50 stands for zero in the data rows.
Here are some points, one per row:
[44 50 46 48 38 48 59 51 46 47 51 48 45 49 46 54 47 67 57 52 62 58 52 76
 85 85 72 59 45 47 48 43 50 42 51 52 45 43 42 48 43 51 43 30 33 44 41 31
 42 50 48 52 61 77 76 78 47 45 53 51 53 50 39 43]
[49 51 40 31 53 56 57 73 97 82 94 76 62 50 42 37 44 53 62 57 43 49 47 44
 42 54 60 48 52 35 48 43 42 60 44 61 59 56 49 44 62 43 47 43 44 51 49 48
 42 57 51 48 42 48 57 41 50 53 56 55 52 40 64 54]
[57 55 49 56 52 59 58 61 66 53 46 41 38 44 38 39 44 22 48 47 41 41 54 53
 49 42 49 54 60 64 65 87 68 72 66 39 27 35 29 33 28 35 46 52 50 45 50 44
 49 49 50 51 52 47 53 51 52 50 69 70 64 67 54 59]
[77 61 77 41 37 48 59 45 49 46 40 58 45 60 36 57 56 46 50 44 42 47 55 44
 53 47 62 52 60 48 40 57 45 54 52 64 61 66 76 72 51 52 30 59 50 58 46 51
 42 55 48 68 51 43 38 55 65 39 61 55 55 50 44 35]
[45 47 46 48 57 48 41 50 48 49 50 52 49 53 57 56 59 76 51 59 62 66 46 38
 54 63 52 65 76 84 77 98 57 49 36 51 54 56 54 45 53 47 52 41 44 39 44 46
 34 47 44 46 49 48 49 54 57 48 35 39 40 44 55 50]
[52 45 34 32 37 50 50 36 36 46 52 48 43 48 42 57 60 74 50 53 70 36 20 37
 47 37 36 42 57 42 49 30 56 50 59 58 46 56 46 47 29 43 57 42 33 50 52 43
 48 37 41 54 47 35 56 45 57 51 67 51 35 66 69 51]
[54 38 40 39 66 61 41 67 48 46 22 47 68 55 52 44 43 66 47 52 32 46 41 58
 58 42 44 38 39 54 35 49 46 58 58 34 50 48 38 53 56 33 51 65 64 64 60 47
 28 59 31 50 71 61 58 45 38 30 39 30 54 52 64 30]
[34 48 46 44 40 40 62 34 37 47 73 50 53 59 46 73 52 28 28 56 19 50 64 51
 56 71 52 48 48 50 49 41 53 59 49 49 37 49 44 50 39 33 51 61 50 54 71 61
 42 39 44 38 56 45 45 49 59 50 36 32 48 30 60 62]
[50 37 50 43 44 53 44 39 51 56 53 59 77 50 62 53 49 38 54 39 36 18 39 47
 67 63 57 66 53 67 58 57 53 40 46 42 43 47 41 49 43 54 39 35 43 72 53 66
 85 62 65 58 50 49 39 37 28 48 46 42 39 47 41 42]
[58 69 79 81 53 48 34 51 33 46 50 47 49 49 53 34 41 46 55 56 46 44 51 48
 56 51 43 48 45 43 52 49 54 47 54 63 83 64 51 52 37 24 35 46 51 49 57 51
 54 58 48 40 47 48 63 42 54 63 61 59 44 38 55 45]
[39 59 68 73 52 50 58 52 53 45 53 55 44 32 46 58 44 40 61 54 48 43 53 39
 42 30 43 58 41 55 59 34 49 49 45 49 39 49 45 50 55 67 77 44 42 44 51 42
 48 72 41 51 49 57 45 59 56 32 30 49 42 47 52 34]
[42 48 51 41 59 49 40 45 51 46 51 45 42 48 46 50 55 55 52 59 66 69 62 48
 53 49 45 47 51 46 45 42 46 50 46 43 45 51 43 46 46 44 45 49 49 38 47 57
 72 60 99 89 89 64 61 44 53 46 43 48 53 42 56 53]
[76 62 72 25 47 63 41 45 52 44 47 42 42 57 38 44 34 41 42 52 48 40 51 43
 52 47 45 49 45 43 44 52 52 42 59 47 52 37 61 44 64 67 70 37 52 44 47 51
 43 48 50 49 46 60 44 55 51 66 30 42 41 49 44 62]
[27 53 49 63 61 49 41 43 54 41 51 41 44 44 53 54 44 39 56 63 53 44 54 54
 56 46 50 46 49 44 57 50 45 50 56 41 43 53 96 71 74 55 43 42 44 57 45 58
 46 45 42 51 54 36 58 45 30 44 58 54 64 74 58 71]
[45 40 55 38 47 54 36 40 55 51 52 44 44 38 40 49 48 41 65 55 85 78 48 47
 62 53 53 53 51 54 52 45 42 45 48 47 56 51 36 46 44 59 48 84 76 77 70 66
 46 42 46 32 41 49 52 53 47 45 51 55 58 45 40 51]
[36 45 48 44 46 43 46 41 37 47 47 52 46 48 53 55 51 70 58 52 61 61 48 45
 30 37 48 39 42 46 44 67 45 97 76 44 42 39 43 45 52 52 34 35 43 51 40 49
 53 52 47 41 37 51 43 47 52 62 50 50 49 31 34 39]
[37 44 38 37 38 46 52 46 41 40 70 59 99 69 74 47 49 36 48 46 54 59 55 50
 38 38 43 51 39 53 49 53 58 40 66 56 68 58 53 51 48 55 54 48 57 35 46 41
 46 46 47 50 60 53 46 56 54 50 58 70 52 66 40 49]
[58 49 56 76 70 51 43 51 53 51 50 46 57 50 51 55 53 51 49 48 44 57 55 55
 52 50 58 50 56 52 35 39 50 37 52 40 39 36 46 50 60 61 83 41 41 51 45 60
 32 32 55 56 46 36 39 40 55 57 76 62 41 34 45 36]
[43 59 41 46 55 47 37 61 41 46 60 60 46 56 83 56 49 42 37 31 50 28 51 62
 60 43 50 44 60 41 50 44 37 49 32 46 38 41 53 31 38 53 36 76 68 44 41 48
 41 46 53 58 27 47 57 56 56 49 35 46 44 51 47 42]
[39 45 58 64 53 51 58 53 34 53 47 60 47 62 40 44 47 60 41 39 46 47 40 44
 56 60 46 45 46 51 47 54 46 48 32 46 35 47 50 65 75 70 67 60 57 50 59 43
 63 66 50 46 45 56 48 44 66 72 74 64 69 64 59 62]
[62 40 52 73 70 38 52 39 46 44 45 55 52 41 32 54 52 41 41 34 44 55 44 52
 36 51 55 47 53 55 45 36 31 54 45 68 72 54 39 29 43 46 37 40 47 43 37 46
 43 45 52 47 45 58 37 47 35 48 45 43 69 78 56 73]
[23 34 29 65 71 72 67 61 74 62 35 38 36 46 38 48 48 37 36 44 49 40 48 46
 50 47 42 50 42 49 46 48 57 43 55 56 77 67 57 61 38 54 38 49 49 45 46 47
 56 40 48 51 49 52 44 58 65 63 50 49 39 42 38 43]
[89 59 42 37 45 40 50 54 41 53 50 41 46 25 51 48 49 37 44 46 46 53 46 67
 38 48 43 55 43 64 58 42 54 54 38 41 47 64 60 78 74 62 41 52 50 37 50 42
 53 43 56 37 51 53 53 44 49 56 53 55 42 41 54 43]
[58 57 27 53 36 45 67 70 41 51 39 53 46 56 47 40 46 53 49 54 69 83 61 70
 49 50 49 48 46 42 50 49 56 45 42 59 47 42 58 43 43 34 59 45 47 66 69 76
 74 64 46 66 37 41 30 52 43 53 37 42 36 63 53 49]
[46 46 44 31 36 50 46 55 55 51 31 38 33 54 92 68 61 72 57 55 34 45 60 41
 36 38 50 51 48 47 47 42 50 39 42 55 66 51 42 50 46 45 53 40 40 50 52 54
 51 54 51 37 46 50 45 53 50 51 60 60 75 50 48 68]
[66 56 61 71 42 44 53 47 55 57 46 48 52 61 52 35 65 40 49 45 49 47 40 39
 28 46 49 37 59 33 50 55 50 47 48 50 43 47 49 53 60 64 72 50 47 56 48 47
 62 36 49 43 59 51 75 72 46 34 38 31 48 42 40 52]
[45 52 49 51 46 46 60 40 56 48 44 47 45 47 42 41 60 78 64 60 50 45 64 53
 47 63 54 61 45 41 47 44 59 31 53 47 36 45 47 43 47 46 41 82 80 37 35 35
 54 47 46 40 44 35 39 30 35 46 40 47 43 47 41 53]
Along one direction, these points spread out more than along any other. Where along it does each point below lie, from 0 to 99? 50 is the average, and the first point above lies past it. One standard deviation of the points above along it is 16.
[42 48 51 41 59 49 40 45 51 46 51 45 42 48 46 50 55 55 52 59 66 69 62 48
 53 49 45 47 51 46 45 42 46 50 46 43 45 51 43 46 46 44 45 49 49 38 47 57
 72 60 99 89 89 64 61 44 53 46 43 48 53 42 56 53] 69
[34 48 46 44 40 40 62 34 37 47 73 50 53 59 46 73 52 28 28 56 19 50 64 51
 56 71 52 48 48 50 49 41 53 59 49 49 37 49 44 50 39 33 51 61 50 54 71 61
 42 39 44 38 56 45 45 49 59 50 36 32 48 30 60 62] 65
[39 45 58 64 53 51 58 53 34 53 47 60 47 62 40 44 47 60 41 39 46 47 40 44
 56 60 46 45 46 51 47 54 46 48 32 46 35 47 50 65 75 70 67 60 57 50 59 43
 63 66 50 46 45 56 48 44 66 72 74 64 69 64 59 62] 29
[89 59 42 37 45 40 50 54 41 53 50 41 46 25 51 48 49 37 44 46 46 53 46 67
 38 48 43 55 43 64 58 42 54 54 38 41 47 64 60 78 74 62 41 52 50 37 50 42
 53 43 56 37 51 53 53 44 49 56 53 55 42 41 54 43] 29
[76 62 72 25 47 63 41 45 52 44 47 42 42 57 38 44 34 41 42 52 48 40 51 43
 52 47 45 49 45 43 44 52 52 42 59 47 52 37 61 44 64 67 70 37 52 44 47 51
 43 48 50 49 46 60 44 55 51 66 30 42 41 49 44 62] 31
[44 50 46 48 38 48 59 51 46 47 51 48 45 49 46 54 47 67 57 52 62 58 52 76
 85 85 72 59 45 47 48 43 50 42 51 52 45 43 42 48 43 51 43 30 33 44 41 31
 42 50 48 52 61 77 76 78 47 45 53 51 53 50 39 43] 71
[66 56 61 71 42 44 53 47 55 57 46 48 52 61 52 35 65 40 49 45 49 47 40 39
 28 46 49 37 59 33 50 55 50 47 48 50 43 47 49 53 60 64 72 50 47 56 48 47
 62 36 49 43 59 51 75 72 46 34 38 31 48 42 40 52] 32
[58 69 79 81 53 48 34 51 33 46 50 47 49 49 53 34 41 46 55 56 46 44 51 48
 56 51 43 48 45 43 52 49 54 47 54 63 83 64 51 52 37 24 35 46 51 49 57 51
 54 58 48 40 47 48 63 42 54 63 61 59 44 38 55 45] 35
[77 61 77 41 37 48 59 45 49 46 40 58 45 60 36 57 56 46 50 44 42 47 55 44
 53 47 62 52 60 48 40 57 45 54 52 64 61 66 76 72 51 52 30 59 50 58 46 51
 42 55 48 68 51 43 38 55 65 39 61 55 55 50 44 35] 30
[45 40 55 38 47 54 36 40 55 51 52 44 44 38 40 49 48 41 65 55 85 78 48 47
 62 53 53 53 51 54 52 45 42 45 48 47 56 51 36 46 44 59 48 84 76 77 70 66
 46 42 46 32 41 49 52 53 47 45 51 55 58 45 40 51] 69
